q_804: -0.411 -3.267 -2.702  3.209 -1.349 -0.228 -2.714  4.277
q_492: -6.758 -6.253 -6.520  6.496  4.134  5.063 -6.419  7.021
q_323:  2.490  3.094  2.872 -2.981 -0.652 -0.410  0.398 -0.282
q_986: -5.456 -4.834 -4.917  5.056  1.673  1.845 -2.963  3.298
q_313:  2.862  2.974  3.054 -2.800 -3.681 -3.855  2.433 -2.219
q_701: -5.811 -5.690 -6.553  5.817  8.075  7.941 -7.612  7.350
q_52: -6.881 -6.599 -6.824  6.856  6.030 -3.854 -7.501  7.720
loc: -0.410 => q_323, 6
-3.855  2.433 -2.219 => q_313
loc: -3.855 => q_313, 6
-6.520  6.496  4.134  5.063 => q_492

q_492:  7.978 -8.686  1.929 -1.006 -8.688
q_323:  0.004 -8.463  6.147  6.066  7.675
q_313:  7.978 -1.006  1.929 -8.687 -5.257
q_859:  7.978 -8.687 -5.031 -1.006 -3.562
 7.978 -8.686  1.929 -1.006 -8.688 => q_492
-8.686  1.929 -1.006 => q_492
loc: -8.688 => q_492, 5
-8.686  1.929 -1.006 -8.688 => q_492

q_986:  1.525  4.069  0.260  0.767  1.130  0.878 -0.003  1.357  1.661  0.438 -1.188 -3.081 -0.694 -1.806 -0.065  0.928 -0.554 -1.304 -1.417 -0.676  0.469  0.845  0.107 -2.078 -0.955  2.698 -0.758 -0.600 -0.087  1.534  3.737 -0.131 -2.104  1.749  2.285  2.642 -2.683 -2.381 -2.046 -0.123  0.678  2.364 -2.663  0.125 -2.006 -3.150
q_323: -1.409 -0.115  3.304  1.981  2.479  0.630 -0.274  2.185 -0.170 -3.839 -3.069 -4.998 -2.399 -6.617  4.188  0.078  0.883  3.793 -2.829  2.755 -4.670 -2.904 -0.040  0.717  1.588 -1.218  2.578  1.992 -0.925  8.543 -2.022 -3.163  0.830 -6.073 -1.968 -1.499  3.648 -5.025 -3.040 -2.380 -0.106  1.385  0.654  2.821 -2.241  3.024
q_804: -1.189 -2.246 -2.599 -1.017  1.796 -0.065  2.937 -0.061 -1.235 -3.311 -1.996 -0.445 -1.219 -3.241  3.164 -0.187 -4.046 -0.044  0.845 -0.557 -2.043 -0.867  0.528 -0.758 -0.447 -3.208  0.805  0.151 -1.288  2.761  0.367  0.091  0.624 -3.217  0.678 -0.842  3.603 -3.004 -0.796 -1.190 -1.348 -3.779  4.251 -4.355 -0.697 -0.040
q_859: -2.203  0.058 -3.659  3.836 -0.482  3.510  0.947  4.045 -0.546 -5.386 -2.610 -6.113 -3.835 -4.196  0.287  1.538 -0.343  1.168 -0.497  2.754  0.277 -3.241  1.020  2.798  2.525 -3.032  2.863  0.215 -1.538  4.366 -2.801 -0.381 -1.541 -6.687 -2.968 -3.845  5.524 -4.602 -4.392 -2.693 -0.154 -4.669  1.201 -2.685 -1.612  4.833
loc: -1.189 => q_804, 1
loc: -4.669 => q_859, 42

q_701: -3.955 -0.010  7.194 -3.075 -2.866  4.763  3.794
q_804:  7.195 -3.075  8.172 -3.463 -3.218  5.394  4.346
q_40: -4.594 -0.181  7.920 -3.647 -3.390  5.167  4.091
 7.194 -3.075 => q_701
loc: -3.647 => q_40, 4
loc: 5.167 => q_40, 6

q_323: -0.078  0.174  0.036  0.017 -0.033  0.118  0.048
q_40:  0.011 -0.023 -0.005 -0.002  0.004 -0.016 -0.006
q_359: -3.778  8.370  1.753  0.824 -1.615  0.012  2.295
q_492: -0.714  1.581  0.331  0.156 -0.305  1.078  0.434
q_804: -2.064  4.572  0.958  0.450 -0.882  3.119  1.254
q_986: -3.727  8.256  1.730  0.813 -1.593  5.632  2.264
q_52:  0.011 -0.023  0.088  0.041 -0.081  0.287  0.115
 0.011 -0.023 -0.005 -0.002  0.004 -0.016 -0.006 => q_40
loc: 1.254 => q_804, 7
loc: -0.002 => q_40, 4

q_492: -0.343  8.032  3.197 -0.314  0.876 -1.468 -0.227 -0.691 -2.813 -2.230  0.128 -0.223  3.500 -0.896  0.257  0.272  0.371  0.437 -0.997 -0.822 -0.322  4.037 -2.227 -1.023  0.157  1.071 -2.874 -0.374 -2.303  2.141  1.207
q_52: -0.343  8.032  3.197 -0.314  0.876 -1.468 -0.227 -0.691 -2.813 -2.230  0.128 -0.223 -0.818 -0.896  0.257  0.272  0.371  0.437 -0.997 -0.822 -0.322  4.037 -2.227 -1.023  0.157  1.071 -2.874 -0.374 -2.303  2.141  1.207
q_804:  1.703  2.635  1.445  0.128 -0.304 -0.729  0.544  0.310  0.210  0.464  0.636  1.333 -0.766 -1.964 -0.188 -0.783 -1.871 -0.423 -2.291 -0.056 -1.370  0.314  0.056  1.534  0.006  0.672 -3.694  0.129  1.006 -1.699 -0.345
q_323:  4.540  9.351  2.046  0.461 -0.382  0.309 -2.084 -0.029 -1.585  1.820  1.074 -0.750 -1.851  2.350  0.205 -0.066 -2.673 -0.051  0.893 -0.591 -2.006  2.972  3.007  0.526  0.171 -0.332  0.901  2.093 -2.293  1.570  1.035
q_359: -1.357  3.116 -1.527 -0.956  0.388 -1.115 -0.860  1.157 -2.581  0.590  1.053  0.456  0.331  0.478 -0.390  0.423 -0.107  0.962 -0.362 -0.430 -0.784 -1.280 -0.431  2.871  0.606  0.209 -2.567  2.641  3.242  1.065 -1.046
q_313: -1.475  4.522 -1.474 -1.172  1.129  2.858 -0.995 -0.483 -1.225 -0.056  0.688  1.691 -5.008  0.430 -0.338 -0.425  0.226 -0.296 -0.438 -1.103 -0.487  4.359 -2.973  1.363  0.137  0.273  0.283 -1.379  1.594  2.393  0.260
q_355:  0.480 -0.390  0.423 -0.107  0.994  2.672  0.494  0.344  2.263  1.264  0.665  0.983 -2.142  2.757 -0.841 -0.170  1.800  0.318 -1.389 -0.826  2.845  1.973 -2.152  0.453  0.066  0.114  4.340 -1.670 -1.012  1.333  1.330
q_884: -2.496 -2.897 -1.750 -0.743 -0.783  1.353  0.100 -0.056  0.592  0.213  0.629 -0.418  0.566  5.019  0.208 -0.705  0.636  0.182  1.033  0.811 -0.831  0.337 -0.140 -2.249  0.818 -0.406 -0.348  2.305 -1.535  0.255 -1.798
q_40:  1.352 -0.703  1.960 -0.331 -0.362 -1.151 -0.184 -0.393  1.563 -0.067  0.312  1.405  1.605  3.425  0.308 -0.603  1.067 -0.656  0.979  2.023 -1.121 -2.444 -0.894 -0.549  0.530 -0.254 -1.581 -1.823  1.166 -0.620  1.821
q_701: -0.440  2.488 -1.234 -0.708 -0.169 -0.264  1.700 -0.646  1.659 -1.831 -0.175 -0.265  2.474 -1.598 -1.031  0.315  1.223  1.311  1.011  0.070  0.425  0.889 -0.339  0.228 -0.079 -0.093 -0.377  0.428  0.440  0.251 -0.388
-1.172  1.129  2.858 -0.995 -0.483 -1.225 -0.056  0.688  1.691 -5.008  0.430 => q_313
 0.478 -0.390  0.423 -0.107 => q_359
loc: 0.308 => q_40, 15
-0.304 -0.729  0.544 => q_804
loc: -0.051 => q_323, 18
-2.673 -0.051 => q_323
loc: -1.280 => q_359, 22

q_359: -0.065 -7.474 -0.460  3.700  0.931 -1.329
q_323:  0.064 -4.296  8.657  0.537 -1.006  1.471
q_804:  0.506  8.096  0.507 -3.974 -0.955  1.455
q_884:  7.513  0.463 -3.710 -0.912  1.350  1.504
q_52:  0.054  7.512  0.463 -3.710 -0.912  1.350
q_492:  0.064  8.657  0.537 -4.296 -1.060  1.528
q_40: -0.075 -7.563 -0.395  3.732  0.967 -1.391
q_859: -0.069 -6.775 -0.383  3.339  0.842 -1.224
q_986:  0.103  8.522  0.507 -4.152  0.538  1.564
loc: 3.339 => q_859, 4
 0.064  8.657  0.537 -4.296 -1.060 => q_492
-7.563 -0.395  3.732 => q_40
 7.512  0.463 -3.710 -0.912  1.350 => q_52
loc: 1.455 => q_804, 6
 8.657  0.537 -4.296 -1.060 => q_492
 0.064  8.657  0.537 -4.296 => q_492

q_859: -4.672  6.467 -0.614 -0.701 -4.612  3.365 -5.170  6.398  0.610  5.398 -2.339  6.588 -6.301 -3.619 -6.256 -1.977 -2.229 -4.813 -7.109  3.224  2.241  5.191  3.043  3.126 -0.532  1.376 -6.289  2.392 -2.297 -3.234  4.776  1.249  4.948 -1.727  5.921 -3.099 -5.392 -3.298 -5.640 -6.441  5.265 -2.566  0.478  0.537  6.813  3.082  2.109
q_804:  4.018 -2.968 -1.609  2.740 -1.478  1.222 -0.634  7.038  6.504 -1.159  5.403 -3.151  5.646 -1.891  0.790  2.501  3.173 -5.129  4.971  2.545 -4.674 -5.201  5.245  6.576  3.781  5.715  6.127  0.502 -0.378  7.001 -1.632  0.899  4.463  2.761 -3.751  2.066 -6.130 -6.659 -0.878 -0.970 -6.257 -4.582  0.545  4.231 -1.266 -1.488  2.857
q_323: -2.081 -5.387 -0.528 -1.328 -7.007  0.448 -1.184 -3.683  3.052 -0.902  4.613  3.451 -7.138 -2.587 -2.477 -0.197 -0.767 -6.551  1.652 -1.068 -2.368 -1.880 -6.287 -6.013 -4.486  1.160  4.869 -1.078  2.698 -3.350 -4.614  3.080  3.632  2.098  5.165 -0.397  5.731 -6.494 -6.244 -0.944  4.437  0.674  2.196 -2.195  7.047  0.204 -6.588
q_986:  5.929 -3.945 -3.642 -1.794  3.748  5.079  4.792 -0.871  6.459 -3.416  2.807  6.343 -6.382  6.134 -0.708  4.336  5.659 -6.628  3.662 -5.961  2.684  0.591 -3.643  6.195  5.622  6.461  5.697 -1.333  1.970  0.726 -3.787 -3.896  1.996  1.611  3.980  0.912 -2.462 -1.189 -5.721 -1.669 -5.968 -2.842 -3.227  3.205  3.603 -5.756 -3.634
q_313: -6.423 -3.541 -3.156  2.491 -4.640  0.925 -6.199  1.108  0.740  1.425 -6.491  0.705 -6.372  5.970 -5.655 -0.098  5.408  4.543  6.578 -4.188  1.111  3.487  6.818  0.922 -2.406  2.105  5.409  6.412 -2.106  5.249 -4.763  6.527  0.818 -7.154  0.048 -3.939  4.055  5.439 -4.535  1.462  1.511  4.073 -6.171  6.391 -7.054 -5.358 -6.067
q_40: -1.306  0.155 -0.136  3.106  6.022  2.069  2.485 -2.825 -6.397  5.237  2.078 -5.344 -3.389  0.580  5.481 -1.816 -3.045  1.671 -1.373  6.145 -5.784  1.443  2.017  4.351  4.305 -3.697 -2.107 -2.970  0.162 -4.550 -3.422 -6.898  2.287 -6.970 -0.915 -5.296 -0.388  3.188  3.394 -1.514 -1.254 -5.481  3.487 -1.054 -0.622 -2.471 -5.189
q_884: -0.810  4.805  3.051 -2.202  6.323  3.464  5.630  6.145  4.157  5.799 -2.762  2.548 -2.422  0.313  1.808 -1.531 -2.791  6.322  3.327  3.951  6.661 -4.999  1.402 -2.507 -4.010 -2.081 -5.387 -0.528 -1.328 -7.007  0.448 -1.184 -3.683  3.051 -0.902  1.142 -5.934 -3.204 -4.033  2.765 -3.396  1.632  4.029 -1.581  4.860  3.130  5.607
q_355: -0.646  2.114  6.981 -5.628  1.189 -2.319 -1.431 -0.439 -0.532 -2.075 -1.902  6.832 -3.964  3.535  6.658 -3.089 -0.839 -2.328 -2.452 -0.401 -2.123  6.344  1.612 -1.797  1.930 -6.072  5.672 -3.815  1.078 -6.990  4.533  4.748 -5.705  0.333 -0.550 -5.403 -1.460 -1.827 -0.722  3.925  2.308  6.464  0.974 -2.619  6.439  0.719 -3.045
q_492:  6.563 -5.501 -2.739  6.954 -1.495  6.783 -0.158 -4.053  3.960 -5.113  0.591 -3.856 -4.437  6.406 -6.365 -0.314  2.502 -2.778 -3.429 -6.798  6.512 -2.141  5.605  5.248 -1.565  5.776  3.988  5.617  2.118 -0.234 -5.523  2.644 -6.611 -3.553 -3.235  3.294 -3.634  3.305  0.509 -6.637 -5.468  2.208 -1.927 -2.723 -2.260 -5.136 -5.119
q_359:  6.504 -1.159  5.404 -3.151  5.309  2.434  1.261 -6.661  5.040 -4.096 -3.689  5.949  5.453 -3.768  3.542  1.826  1.854  1.844 -0.104 -0.767 -3.407  4.248 -3.805  4.375  4.618 -5.503 -0.628  2.771  4.716  7.009 -4.764 -1.879  6.480  6.952 -4.061 -1.967 -0.357  1.079  6.384 -0.632 -5.971 -5.186 -3.322 -1.466  4.732 -2.498  4.240
q_52: -0.192  4.435  4.209  4.733  7.145  2.121 -4.216 -4.991  3.443  1.844  1.940 -6.321 -4.016 -5.991  0.696 -1.375 -3.562 -5.777 -4.102 -3.324 -5.666 -4.396  5.197  0.323 -0.415  0.443 -3.891 -0.249 -4.466  7.053 -1.321 -0.515  4.971  3.523  4.986  5.993  1.802 -6.306  3.131  6.511  2.153  3.055  1.123 -5.689  1.322  4.380  1.016
q_701: -0.810  4.805  3.051 -2.202  6.323  3.464  5.630  6.145  4.157  5.799 -2.762  2.548 -2.422  0.313  1.808 -1.531 -2.791  6.322  3.327  3.951  6.661 -4.999  1.402 -5.321 -4.010 -2.081 -5.387 -0.528 -1.328 -7.007  0.448 -1.184 -3.683  3.051 -0.902  1.142 -5.934 -3.204 -4.033  2.765 -3.396  1.632  4.029 -1.581  4.860  3.130  5.607
-0.810  4.805  3.051 -2.202  6.323  3.464  5.630  6.145  4.157  5.799 -2.762  2.548 -2.422  0.313  1.808 -1.531 -2.791  6.322  3.327  3.951  6.661 -4.999  1.402 -5.321 -4.010 -2.081 -5.387 -0.528 -1.328 -7.007  0.448 -1.184 -3.683  3.051 -0.902  1.142 -5.934 -3.204 -4.033  2.765 -3.396  1.632  4.029 -1.581  4.860  3.130  5.607 => q_701
loc: 6.344 => q_355, 22
loc: -1.880 => q_323, 22
 6.504 -1.159  5.403 -3.151 => q_804

q_52:  7.307 -0.897 -0.582 -4.167 -1.876 -1.099  1.655 -0.662  3.101  0.949 -0.279 -0.396 -5.064 -2.193  2.464 -3.570 -1.227 -5.864  2.939 -5.578  3.628 -4.173  4.443 -5.399 -4.426 -2.328  1.258 -2.270 -0.447 -0.525  1.316 -0.230 -2.208  4.164  4.139  6.041 -0.981 -7.006  4.408
q_804:  7.072 -0.721 -0.530 -4.061 -1.848 -1.143  1.595 -0.727  3.016  1.096 -0.196 -0.474 -4.876 -2.101  2.312 -3.487 -1.212 -5.689  2.827 -5.336  3.461 -0.283  4.225 -5.235 -4.300 -2.106  1.135 -2.029 -0.452 -0.580  1.266 -0.275 -2.167  3.998  4.025  5.852 -1.035 -6.822  4.178
q_323:  7.687 -1.056 -0.597 -4.345 -1.870 -1.025  1.758 -0.650  3.180  0.743 -0.391 -0.284 -5.200 -2.321  2.677 -3.649 -1.225 -6.148  3.125 -5.792  3.829 -4.232  4.730 -5.559 -4.626 -2.572  1.420 -2.529 -0.429 -0.434  1.317 -0.060 -2.316  3.513  3.410  4.874 -1.099 -5.884  3.406
q_40:  7.687 -1.056 -0.597 -4.345 -1.870 -1.025  1.758 -0.650  3.126  0.743 -0.391 -0.284 -5.200 -2.321  2.677 -3.649 -1.225 -6.148  3.125 -5.792  3.829 -4.232  4.730 -5.559 -4.626 -2.572  1.420 -2.529 -0.429 -0.434  1.317 -0.175 -2.240  4.366  4.347  6.308 -0.902 -7.299  4.720
q_492:  8.585 -1.383 -0.516 -4.851 -1.882 -0.847  1.977 -0.682  3.375  0.263 -0.542  0.199 -5.301 -2.500  3.246 -3.630 -1.186 -7.093  3.390 -6.057  4.710 -4.249  5.666 -5.673 -5.093 -3.049  2.141 -3.000 -0.382 -0.168  1.165  0.091 -2.331  5.252  4.755  6.776 -0.638 -8.034  5.852
q_313:  7.687 -1.056 -0.597 -4.345 -1.870 -1.025  1.758 -0.650  3.180  0.743 -0.391 -0.284 -5.200 -2.321  2.677 -3.649 -1.225 -6.148  3.125 -5.792  3.829 -4.232  4.730 -5.559 -4.626 -2.572  1.420 -2.529 -0.429 -0.434  1.317 -0.060 -2.316  4.729  4.560  6.577 -0.783 -7.654  5.216
q_355:  7.687 -1.056 -0.597 -4.345 -1.827 -1.025  1.758 -0.650  3.180  0.743 -0.391 -0.284 -5.200 -2.321  2.677 -3.649 -1.225 -6.148  3.125 -5.792  3.829 -4.232  4.730 -5.559 -4.112 -2.572  1.420 -2.529 -0.429 -0.434  1.317 -0.060 -2.316  4.729  3.849  6.577 -0.783 -7.654  5.216
loc: 4.755 => q_492, 35
loc: -2.270 => q_52, 28
loc: -7.093 => q_492, 18
 7.687 -1.056 -0.597 -4.345 -1.870 -1.025  1.758 -0.650  3.180  0.743 -0.391 -0.284 -5.200 -2.321  2.677 -3.649 -1.225 -6.148  3.125 -5.792  3.829 -4.232  4.730 -5.559 -4.626 -2.572  1.420 -2.529 -0.429 -0.434  1.317 -0.060 -2.316  3.513  3.410  4.874 -1.099 -5.884  3.406 => q_323

q_355:  6.220  6.892  6.294  7.325  6.312  5.946  6.196 -6.225 -7.018 -7.235
q_986:  6.220  6.892  6.294  7.325  6.312  5.946 -8.103 -6.225 -7.018 -7.235
q_492:  8.410  7.354  6.845  8.327  8.347  9.386  7.690 -8.725 -8.390 -8.566
q_884: -3.179  6.312  7.325  5.946 -7.018  6.892  6.196  6.294 -6.225  4.612
7.354 6.845 8.327 8.347 9.386 7.690 => q_492
loc: 4.612 => q_884, 10
 6.892  6.294  7.325  6.312  5.946  6.196 -6.225 -7.018 => q_355

q_701:  4.794 -4.756  3.879 -5.545
q_323: -4.377  4.345 -4.562  6.528
q_884:  4.794 -4.756  4.996  4.997
q_355: -2.132  2.115 -2.230  3.236
loc: 4.996 => q_884, 3
-4.377  4.345 => q_323

q_701: -2.522  4.576 -4.720 -5.288 -3.429
q_323: -7.053 -2.523  4.576 -2.524 -3.026
q_40:  9.225  4.318 -3.264  6.730  4.889
loc: -2.523 => q_323, 2
-2.522  4.576 -4.720 => q_701
-2.523  4.576 -2.524 => q_323

